The rows below come in pairs that one turn or mirror swaps. Which row does each named row swap with?
The rows were stretched afterwards, more along some directions than others.
z_46: [ 17  11 -12   5   9  35  20  11   7  19   3 -26   7 -19 -21 -47 -11  10]
z_658: [ 31  30 -21  -6 -22  -8  -7 -29  36  20  15   9   3 -32  13  11  36  18]
z_898: [-17  15  14 -23  -2   6 -22   8  53 -33  33   8 -31 -18 -21  -5  11  -9]
z_548: [  9 -28 -10  29  12   8 -26   1 -42  -3   0  28  22 -17   1  16 -30   2]
z_996: [-36 -18  21  -4  18  -8 -11  14  50 -44   3  17 -44 -17 -13 -19  15 -12]
z_509: [ 55  -5   8  11   4 -25  -4  64 -27  16  -7 -51 -39  -5  12  -9 -10 -39]
z_537: [ 14 -12  -9 -15   1  12  -3  -3 -46  34  30  14  29  -3  -4  32 -52 -30]
z_275: [ 59 -17  22  32  31  -5 -13  54 -32   4   8 -27 -40   9  25 -24  -7 -48]
z_68: [ 13 -13  10   8  62  -8   1  45  -8  22 -21 -15 -11  43  28 -25 -25 -24]
z_950: [  2   4 -27  16  17 -16   9   0  27 -15 -52   5 -31 -20 -33 -43  17   1]
z_692: [-12 -12 -27   7  24 -16   3  -1  29 -34 -39  13 -36  10 -33 -22   4 -14]
z_873: [-26  -2  -5  -7 -12 -22  -2  27  26 -37 -66 -37 -54  -4 -29 -22  12  12]
z_13: [-35  -1  -4   8   4   7 -26 -11 -27 -35  32   2  31   0 -28   8   7  19]
z_607: [-25   9  -2 -15 -15 -34   8  19  46 -35 -64 -30 -46  -2 -24 -31  19  19]
z_856: [-61 -10   0 -14 -17   4 -12   5  44 -57  -2  -3 -12  -3 -31  -2 -12 -38]
z_398: [ 13   6 -14 -35  15 -48 -26  18   8  12  -7  17 -72  26  28  24  13  -1]
z_166: [-45 -16  -5   6   6  -3 -31 -10 -18 -52  31   3   8  -3 -27   9   4  19]
z_792: [ 41  -2   2 -10  14 -15   4  48 -21   2  -5 -18 -22  27   5  -9  -7 -52]
z_344: [-29 -20  22  -7   6  20 -34   7  16 -53  54  10 -32 -18 -24   8  -6 -25]
z_455: [  7 -15  11   8  49 -12  -8  40   2  20 -35 -14 -15  48  40 -15 -19 -15]
z_946: [ 16  -8   8 -22 -36   9  16  22 -20  37 -24 -57  21 -14  19  19 -19 -24]
z_559: [-36   6   8 -27   2 -13  -7  16  46 -18  15  -9 -26  -9 -25 -13  18 -30]
z_229: [ 12  30 -19  -4 -16   7  -6 -30  27  12   8  25  28 -29   3 -13  17  17]
z_732: [  8 -25  -8   9   8   9 -18  -3 -55  14  27  20  29   0   3  38 -45 -12]
z_752: [-38 -20   4 -33  11 -15 -15   4 -32 -20 -13  20 -48  48  21   7 -13   5]
z_877: [ 12   7 -10 -37  26 -40 -25  13  10   3   4  36 -77  28  31  18   6  11]
z_908: [ 39   5  13  16  22 -35  -6  33 -28 -13   9  -7 -45  13   4  -6  27 -25]
z_849: [ 34 -34  -2  26  30   4 -11   5 -58  23  23  25  26   0  12  19 -37 -16]
z_858: [ 27  22  -9  14 -17  36  25  -3   7  25  -8 -24  24 -12 -10 -30   1   6]
z_645: [  6 -20 -15 -11  27  -3 -10  -2 -48  16  44  24  20 -16 -14  10 -61 -16]
z_975: [ 40 -13  11  24  21 -35 -10  35 -25 -11   7  -9 -55  -8  20 -17  36 -13]
z_180: [ 52   4  -2  13  19 -53  24  43   3   9   2 -22 -13 -12  -6 -39   7 -24]
z_572: [ 12 -20   9  14  16   7 -20 -11 -54   6  26  43  19   9   3  34 -27 -19]
z_740: [ 12  39 -10 -11 -12   3   4 -27  38  24   0 -15  21  -9  28   7  27  15]
z_965: [ 28  -1   3  29   0 -62  12   8  -7  -2 -17 -17 -14   8  -4 -27  16   1]
z_466: [ 22 -12  -7 -21 -28  11  28  32 -25  41 -23 -53  22 -21   0  10 -43 -13]
z_880: [ 37  10   7   5  38 -35 -17   7  20   8  12  24 -26  28  -9  -5  30 -12]
z_589: [-16   2  10  19  -1  47   3 -16  -5  -1   1 -12  13  -5   8 -20  13  25]
z_743: [ 23  -9  12 -11 -37  -7  15  32 -16  38 -51 -53  12  -9  25  -2 -19  -3]
z_316: [ -8   6   9  -7   2  50   5   0 -10  10   0 -16  -2   0  18   1  -2  31]
z_294: [ 14  -8   5   8  56  -1  10  43 -12  35 -13 -18  10  39  24 -12 -37 -22]
z_824: [ 10  18   8   9   1  47  11   2  -2  18 -13 -23  15   7   7 -21   6  14]
z_491: [-20 -14  -8 -47   3 -11   0   3 -16   1  11  28 -43   8  11  14 -23  26]
z_724: [ 23 -24   6   0 -42  -1  -8  37 -35  29 -39 -46  42  -3  21  19 -25  -3]
z_986: [ -8   1  18  12  -5 -34  -2  21 -15   8 -15 -51 -44  31  25  -5  19   2]
z_498: [  7  14   9 -23  19 -21  -8   6  26  29   5  -7 -52  39  12   3  34 -20]
z_800: [-36 -10  21  -7  10  -2 -17  27  49 -33  -1   8 -49   9 -11  -3   8 -27]
z_25: [ 36  17 -12  14 -30   0  -1 -18  31  14   0   9  36 -31  17 -12  23  10]
z_314: [-34  -9  -4   1  -1  -7 -33 -14 -26 -46  21  -5   4   6 -14  17  15  25]
z_531: [ 14   7   9  29  -9  47  14   3  -2  16 -13 -25  -6   8  13 -12  17   7]

z_858 is swapped with z_537
z_166 is swapped with z_68
z_743 is swapped with z_658
z_645 is swapped with z_46
z_898 is swapped with z_509

The rows below come in pairs that one turn or mirror swaps. Which row does each named row swap with?
The rows were stretched afterwards, more along some directions than others.
z_79: [ 33   9 -78  28 -11 -19  32 -22  27   5  33  24  -5 -40  34 -28  12 -27
 -17 -20  46  -7  27  -2 -25]
z_340: [ 19  10 -73  18  -5 -14 -21  10  18 -25   9  45 -16 -15  46  11   5 -24
 -18  16  43   9  -3   7  -4]
z_54: [ 46  20 -27  28   7   0 -30   4  17 -27   3  64   5  10  34   4   4 -21
 -27  23  17  18   1  14 -12]
z_479: [ -4  -2 -31  50  -5   0  13 -14   9 -21  14  37  24 -28  30   3 -13  13
 -40  -8  48  -1   0   9 -13]
z_904: [ 19   9 -54  49 -12 -23 -32   7 -29 -15  -1  47  12 -15  39  22  -6 -46
 -30  41 -12   3  33 -18  14]
z_390: [ 26 -18  15  30 -16   4  25   3  17 -39  26  25  26  16  30   6 -20 -20
  12   3 -16  11  -5   1  -5]
z_725: [ 11  25 -62  77 -23   8   0 -14   4   1  14  60  21 -11  22 -19  15 -23
 -38   5  13 -15  73  -1 -20]
z_353: [ 54  21  -8   3  22 -19   4  10  26 -34  16  14  19   7  60   1  -4   2
  13  38  15   3  -7   0  -9]
z_302: [ 49  -7 -11  41  20 -16   4  24 -12 -22  26   0  20  22  35 -59   7 -13
 -36  13 -13 -14 -17   3  12]
z_791: [ 27  -5 -49  53   3 -20  23  -5   4  -7  -3  30  -9 -13  10  -5  24 -20
 -27  27  25  46  54   1   7]
z_350: [ 73  30 -83 -12  21 -23  12  -4   5  21   0   6  -8 -22  28 -25  47 -36
  46  38 -10   7  20 -14 -30]
z_135: [ 11  -7 -68  77 -28  -7 -27   1 -22 -18  -1  44  53  -1  30  -5 -17 -29
 -68   5  -3  -1  35   4   3]
z_2: [ 56  -6 -43  35 -37   7   9 -10  28 -24  21  35  44  37  59  -1 -11 -14
  -7  42  12   2  17   5  -1]
z_235: [ 53  55 -57   3  48 -13  16  14  18 -10  10  29 -22 -16  34 -23  51  10
  11   8  40  17  34   6 -37]
z_382: [ 31  -5 -16  46  21 -20 -35  32   4 -36  28  17  24  19  28 -42  14 -22
 -37  11  18 -20 -47  37   6]
z_563: [ 55  12 -58  37  -1 -26  30 -12  -2  -8  38  17   1 -16  40 -29  24 -33
  -9  21  -6 -32  41 -14  -8]
z_763: [ 50  25 -33  42  -8 -24  -7  36 -41 -19   4  51  21 -21  12 -64  19 -46
  27  -9 -22  -6  56   6 -25]
z_674: [ 21   5 -73   8  35 -41  20   2  20  17   4  -3  -7 -11 -15 -30  44 -26
   4  -1  -4   1  22   7 -40]
z_26: [ 19 -23 -32  28 -15 -22  13  -1  29 -52  35  37   6  21  39   9  -2  -2
   7  30  24  -7 -16  24  -2]
z_19: [ 43  32 -24  40  31 -32  12  32 -14 -35  39  32  15 -12  48 -32  31 -10
  -3   9  31  -8   5   3  -1]
z_565: [ 33  -2 -73  36  -2  -5  13   4  26   4 -10  15  -3  23  33 -30   0  -4
  -8  -2   3  30  27  29 -18]
z_323: [ 68  18 -34  65  15   0  -7   6  -8 -21  15  52  12 -12  36 -11  21 -26
 -35  28  24  35   7   2  21]
z_233: [ 29  31 -13  16  22 -14 -22  34   8 -35  21  46  24  29  41 -28  -6  -3
   3   0 -12 -16 -15  11 -34]
z_994: [ 44 -19  -8  52  -1  10  -3  10   3 -56  22  30  20  31  34   2  13  10
 -27  29  13   9  -5   3  -8]
z_181: [ 45  22   2 -20  39 -30  21   1  42  -4  19  -3  -6   4  35  -5  21   8
  19  18  31  21 -29   2  -7]
z_482: [ 17 -30 -52  61 -15 -23  21 -12  -9 -20   9  45  15  -2  -3 -13  27 -23
   4  23   0  -2  54   4 -23]
z_496: [ 44  26 -72  62  19 -22  -9  16 -21  12  -6  29   2 -20 -22 -42  19 -47
   1 -22 -16  39  64  16 -28]
z_53: [ 62  -6 -52  51 -20  -6 -17   2 -26  -6 -17  29  54 -11  45   2 -17 -50
 -19  28 -12  32   3  -8  22]
z_492: [ 56  46 -19  34  21  -1 -21  38  -2 -26  51  33  23  27  44 -22   8   3
   6 -31  19  10  20  -1 -16]
z_416: [ 47  30 -62  19  20  10   5   3  -4 -22  29  37   0 -22  24 -15  44 -20
 -40  -2  40  -2  15 -12 -14]
z_336: [ 10   8  -8  33 -10  23  -9  16  -3 -27  -6  28  40  14  54   5 -26  16
 -54   0  35   5  -3 -11  12]
z_463: [ 89   4 -41  41 -21  -9  17  18 -25 -41  51  15  37   6  27 -24   6 -28
   1  -8 -24 -15  41   0  14]
z_311: [ 22   2 -59  43  17 -19   5  13 -27   4  20   9   3 -27   7 -14  26 -53
 -20  -3   1  14  34 -28  10]
z_686: [ 42   5 -27  -1  13 -37   9  11  27 -32  21   9 -26   7  17 -14  18 -17
  34  28  16  -2 -25  15   8]
z_726: [ 23 -24 -40  75  -9 -27   6   9 -16 -39   3  31  20   2  29  -1  -5 -24
 -44  33   9  29  66 -10  12]
z_366: [ 41 -16 -24  20  -2  -9 -22  29 -18 -34  -1  -4  35  16  32   8 -22  -3
 -40   1  -9   4 -28   7  29]
z_930: [ 18   8 -54  59  -4 -28   2 -20  -6  12  -7  24   7 -46  -5 -13   5 -24
 -27   3  33  23  33  -5  -3]
z_278: [  4  22  -6   3   9 -14 -21  13  27 -15  16  27  12  31  41  -1   4   3
  -1   7  11 -23 -15  -2 -16]
z_911: [ 49  32 -74  -6  11 -17   1  10  19  -2   7  17  -2   2  47 -28   3 -41
  18 -20   7   9  -1   8 -24]
z_660: [ 11 -16 -44  31  20 -45  23  -3  26   2  20  10   2   2  13  -4   4 -31
 -20  -6  19  39  23   8  -8]
z_773: [ 94  -2 -31  29   7 -12  16  33 -27 -49  33  11  19  23  49 -38  25 -27
  11  12  -7  -4   2 -13  22]
z_995: [ 47  33 -55   9   7 -33 -28   8  18  -1   7  38  -8 -13  38   6  17 -34
 -13  12  26  34  22  -2 -10]
z_345: [ 53 -20 -22  32  -6 -15  27   9   0 -19  33  17   2  21   3 -55  25 -39
  13 -14   0 -14  -3   4  -9]
z_372: [ 23  -9 -69  53  -2 -48   7  -1   2   0 -18  35  20 -15  39 -12   7 -33
 -15  47   9  29  13  20  -3]
z_146: [ 44  -2 -14  39   3 -11  36  -1  17 -28  43  38  -4   8  15 -40  11 -28
 -26 -28  13  -5  31   1 -10]
z_480: [ -5  -9 -27  77 -24   0 -29  14 -14 -26  18  57  49  -6  35   0 -19 -35
 -65   6  19 -12  13   3  17]
z_47: [ -7  10  12  15  26   3  -1   2  24 -24  26  24  25  -7  21  11   1   3
   1  -4  26 -26 -48  13  -8]
z_811: [ 35  26 -37  47  -9  23 -31   2  -4  -2  -8  59  23 -16  18  -6   4 -40
 -11  10  13   7 -17  14  -6]
z_689: [ 23 -34 -36  68 -24  27  -3  -6  -6 -13  -5  59  49  19  18   9 -14 -32
  -4  23  -9  24  17  14  -6]
z_923: [ 30  -7 -56 -14  -1 -22  23 -16  26   4   9  14   5 -10  19  -6   9 -46
  -7   5   5  14  -6  -6 -16]
z_507: [ 72  33 -36  58 -18  -9 -38  36 -49 -27  10  68  34   4  38 -29   5 -51
  14  49 -46  11  53  -9   5]
z_887: [ 19 -12 -33  44   7 -46  -9  20  -5  -6  -1  -8  15   1 -13 -42  11 -12
 -53  -2  10  -1  20  11  27]
z_178: [  9  22 -46  66  -8 -13  -8  16  13 -51  32  38  -1  -2  46 -21   8 -18
 -53  19  25 -31   3  26  24]
z_970: [ 51  18 -40  12  -9  -8   5  12  12 -22  15  42  19   4  52 -38  19  -7
  11  24  10 -36  10   8 -25]
z_157: [ 62  45 -60  14  27 -21 -17  35 -10   0   6   7 -15  18  42 -34  18  -2
  14  -4  19  21  21 -24  -9]
z_138: [ 48  -5  14  18  23  27  25  17   3 -32  37  24  36  32  28 -27  10  10
  24 -18  10 -17 -23   1 -20]
z_755: [ 57  34 -22   6   8  -9  -7  34  -3 -51  48  26  29  27  51 -30  14  -4
  10  -8  -2 -44  -2  -1  -9]
z_695: [  53   29 -107   60  -20   -8    3  -16   17   32    0   27    2  -10
   34  -22   -7  -51    2   16    1   37   53    2   -3]
z_394: [ 62  61 -14  -2  13 -27 -25  32  -2 -13  15  23  20 -13  14 -31  19 -11
  25   9  -3 -17  17   6   5]
z_12: [ 26  47 -45  24  40 -20  -8  30 -13 -11  36  30   8 -25  -8 -16  45 -33
   6 -20   2  -9  39 -10 -28]
z_802: [ 43  17 -56  13  20 -23  41   1  33  -5  27   5 -36 -20  29 -43  36 -18
 -31 -24  40   6  28   5 -10]
z_419: [ 71 -13 -10   4  14 -42  38  12   8 -15  12  15 -10  13  28 -37  13 -30
  30  12 -14  31  -1  -4   9]
z_687: [  59   28 -101   59    8  -11  -20   12  -22  -14   20   38   10   -1
   35  -36   28  -38  -38  -19   31   16   51   -4  -21]
z_588: [ 70  31 -20   2  60 -34  -2  46   8 -26  43  -8 -15  32   0 -55  39 -12
  41 -26  -6   1 -12  18 -26]
z_561: [ 32  10 -56  99  -7  -3  -7  18 -18 -41  44  70  32  16  21 -43  10 -30
 -45  -2  -7 -10  63  10 -23]
z_383: [ 32  28 -42  31 -14 -61 -29   6 -13  -8  -1  33  33  -8  38 -20   1 -14
  -9  17   6  -1  31 -16 -19]

z_340 is swapped with z_79
z_382 is swapped with z_763
z_689 is swapped with z_138
z_463 is swapped with z_366
z_995 is swapped with z_802
z_157 is swapped with z_695
z_773 is swapped with z_53
z_994 is swapped with z_390
z_181 is swapped with z_791

